The rows of Y fall into a few groups, which share some directions, and each row is roughly a mix of its group's hidden directions.
Y (107 x 11):
[[-13   6   9 -16   0   2 -21 -23 -21 -22   4]
 [  5 -13  -6  20 -28  -3   0  12  29  -5   6]
 [-27  -3 -22  21  -8   1  16   2   6  -3  20]
 [  9  -1  12  13  -3 -30 -21   0  -1 -21 -15]
 [ 26  -2   2  -6   7  -2  12  19  12  28 -16]
 [ 18   4  35   1 -18  18   8  -4  -1  -1  12]
 [  4   8  -6 -33   6   7  -8  14 -30   0  -2]
 [ 16  21  20  15 -14   5 -21 -17  -2  -7  10]
 [ -5   4   8 -15  10  -4  -4 -15 -35 -23   2]
 [ 14  27  18   6 -20  13  -5 -15 -11   2  13]
 [-23 -25 -14 -11  18 -11  17  -2   3  -4 -14]
 [  8  17 -16  -3 -10 -14 -30  14  12  11 -11]
 [-33  -3  -8  -4  -3  -3  -6  -1 -13 -29  13]
 [ -4  17  12  10 -14   8  17 -21  17 -25   1]
 [ -9  10  34  -3 -12  18 -18  -8 -13  -6   3]
 [ 11  13   2  23  10  21  14 -18 -10  -1  22]
 [  6  22   9   9 -38  -7  -7  -6  10   7  -2]
 [ 10 -21  -9   2 -28  -6  16  24   0 -13   4]
 [-12 -19 -26   0  15   2  22  13 -19   2  -1]
 [  0  15   9  16  -8   0  -2 -35  23  -5  -1]
 [-20  20   7   1   5   2   6 -35  11 -13   2]
 [ 15 -14 -13  26  15 -20  -1  14   8  15 -10]
 [ 16  12   1  -4 -18 -19 -13  16   8  -8  28]
 [-18 -23   5 -13   0  -8   8  10  17 -30   3]
 [ 17  -6  -1 -10   8   8  28  15 -22  17  -9]
 [-11   7   1  27 -24  26 -12   7   0  10  -2]
 [ -3   8  -3 -28  30  -6   9  -4 -10  18 -11]
 [ -4  -3 -20 -23   3  -8  12  28   8 -19 -11]
 [-31  -4   4   7   2  24   1  17 -19 -13   5]
 [-10 -18 -17 -13  -3 -16  23  28   0  -5  -2]
 [-20  -3 -32  -8  -5  -3  21  10   1  15  10]
 [ 14  -3  -6 -28 -16  13 -28  -3   3 -12   5]
 [ 12 -11 -11   8  -3  13  25  24 -23  -1  10]
 [-18  19   1   7 -14  21  17   1 -18  21   6]
 [-14  13 -27   0 -17  -6 -23   2  14   3  15]
 [ -3  12  32  -4  -7  10 -16 -25   5  13   5]
 [ -8 -24   5  -8  -3 -23 -19 -13   5  -1 -25]
 [ 21   5  28  -8  17  14  -9 -15   3 -18   5]
 [ -6 -11  -8  34 -18   6  24   3  -9   0   8]
 [-15 -13  14  -2  29  10   5 -19 -15   6  16]
 [-30   5  -6  -2  18  17  22 -16   1   7   9]
 [ -3   1 -10 -36   8  -7  13  15  -3 -20  10]
 [ -9 -12  12 -12  -7 -10 -23  20  19 -14 -16]
 [ -2  11 -34 -15 -18   6  18   4   4   5  12]
 [ -1   2 -14  12  -6   4   8  21   5  37 -12]
 [ -9  -6  17   3  -5  25 -12  -7 -16  13 -28]
 [-34 -11 -21   3 -13 -19   6   1   2  -8   3]
 [ -5 -14  -7  -9 -28  19  17  -7 -19  -8  14]
 [ -3 -33   4  -5  28   1  -3   4 -12  -7 -17]
 [ -1  10 -22  -2  30   3  15  -8  18  -9  15]
 [ -4  -8 -19   0 -39   7   4   1  -6  20  -1]
 [  5  26 -10  -7 -28  13  -7  -9   8   5  20]
 [-13  15  36   8  12   0   0  17 -11   0 -13]
 [  9  24 -17  -3   1   3 -10 -23 -14  -3  25]
 [  5  27   2   7 -29   6 -18   5  19  -5   7]
 [ 13   3  22   4 -13  -2 -35  -1  16  10  -4]
 [  2 -18 -20 -11   5 -14  20  19 -12  13 -17]
 [ 28   7  27  -4 -19  10  -8  13   2  10  10]
 [-11  13  -2  -8  -9 -10 -39   0 -12   3 -15]
 [ 14 -18 -24  -7  24 -18  10   5   3   9 -14]
 [  3   9   3 -16  -9 -10 -25 -21 -22 -19   0]
 [-12 -19  -9  21 -30   6  17   6   8   4   3]
 [ 17  21   0   0 -20   3 -21  20  14  16   0]
 [ -8   1  -5   1  33 -12  20  -1  18 -19  -7]
 [  1  -2 -16  29 -23 -15  11 -19  -6   2   7]
 [ -8  16   2  23  12  -9  25   7  -8  20  15]
 [  4  40   1 -13  -1  19 -10   0  11   2   7]
 [ 10  11  36  -2 -16   4 -12 -19  11  -2   3]
 [ 13  12  -8  -3 -15 -15  10  13  24 -26 -10]
 [ -4   1  25   0  -6  -4 -26 -19  24   1  -8]
 [  8  31  -6  14   5  15 -15  10   6  10  22]
 [-12  13  -5  12  16 -13  28  -6  20 -15   9]
 [  0  -3 -14  18 -12   9  27  -4 -22  -6  21]
 [  2 -15  13 -26  10   0  -5  12  -7  32   2]
 [ -9  16  -1   7  23  -8  26 -12   8  -7  23]
 [  5  17 -30  -7  12  -6   0  29   4   8   7]
 [-24  17 -18  22  -1  12   5 -24  -2  -8   1]
 [-13   4 -18 -18  -8 -25   7 -12   3 -11 -25]
 [  9  -5 -17  -8  18 -21  -4  28  18  -9  -2]
 [  3 -17   9 -15  -7   9  28   2 -28  10   0]
 [ -7  -9  18  19 -21   8  -9  10 -24  19   0]
 [-13 -22 -14   5  10  -8  22  20 -14  -5  17]
 [-11 -21  -2  -4  26  -5  26 -13 -15   3  -6]
 [ -7   0  30  30   2   5 -15 -11   5  -4 -11]
 [ -1  -1  10 -15  -6  16  -1 -23 -28  20  10]
 [-20 -17   1 -15  -9 -10 -10  15  29   0 -14]
 [  9  -9 -25  14 -15 -20  11  16   9  13 -14]
 [ 35  11   4 -13  20 -15   2  -4   0  12  -9]
 [-10   9  15   8  34 -14  21  -5   6  -9  -4]
 [ 22  10 -14 -25   4 -18   2  22  -5  14   3]
 [ 26   0  29 -24  -9 -12   5   5   2  -6   2]
 [-13  17  13 -23  19   7  21  -9 -15   4 -10]
 [ -5  11 -14  -9  10 -16  20  29  12 -11 -12]
 [ 14 -26  26 -18 -12 -13   5  -1  -8  -3 -13]
 [  4  15  -3   3   2  34   5  -6 -15  26   9]
 [ 16  -9   4  19 -27  -8 -12  15  13   9 -17]
 [-25  18   7 -11   8   7  -1 -19  27  10   1]
 [ -3  13   5  10   4   5 -28   5  34  10   4]
 [  6 -20 -40  -8  -7  -4   9   6   6  -2   9]
 [ 14 -26   1  -4 -17  -3  -9  23 -11  17 -14]
 [-22 -20 -10 -16 -11 -26   9   7  -3  -4 -16]
 [  1  34  -1  18   0  13 -17 -12  -1   3  18]
 [ 19  31  -1  -9 -16  -5 -13  17   5  17  -2]
 [ 11 -10  17  -3  11  -6  -6  20  31 -18  -3]
 [ -3 -16   6 -30  -1 -13  -1  19   1   5 -26]
 [-10  -4 -18 -14   5   1  30   2  -7  11 -26]
 [ -3  10 -14  -9  15 -16  21   4  19 -28   1]]

Here is one row of each group, with its name. Which group are the others in?
[ -9  10 -14  35  -8   9   2  -7   1  -4  24]
T
[  1  -2  11 -24   7  -1 -17   0 -14  34   2]
R
[ -3  -3  -5 -22  -4  28  -2 -16 -16  15 -19]
F

[ -7  -6   9   7 -18  12  31  -4  19 -18  -8]
R
[ -3  18  22   1 -22  19 -15  -8 -14  11  11]
F
[ 16  -9 -16 -19   2 -27  -4  25  -2  -2 -11]
R
[ 12   6  30   2 -18  16  -3 -16 -18   9   9]
R
[-21 -16 -11   1  -3 -18  -6 -16  12 -11 -27]
R
[  2  12 -31 -20   3  12  19  -7  -4  18   8]
F
[ 26 -12   4  18   5  -9 -15  20   7 -20   7]
R
[-25  14  13  13 -15  19   5  10  -7  -9  20]
F
[-12 -10 -12  -1  20  -1  32  -6 -12 -19   6]
R
[  4  18   1  26  18  11  -2  -9   8 -13  26]
T
[ 26  20  15   3 -20   9   9   1 -17  -6  15]
R
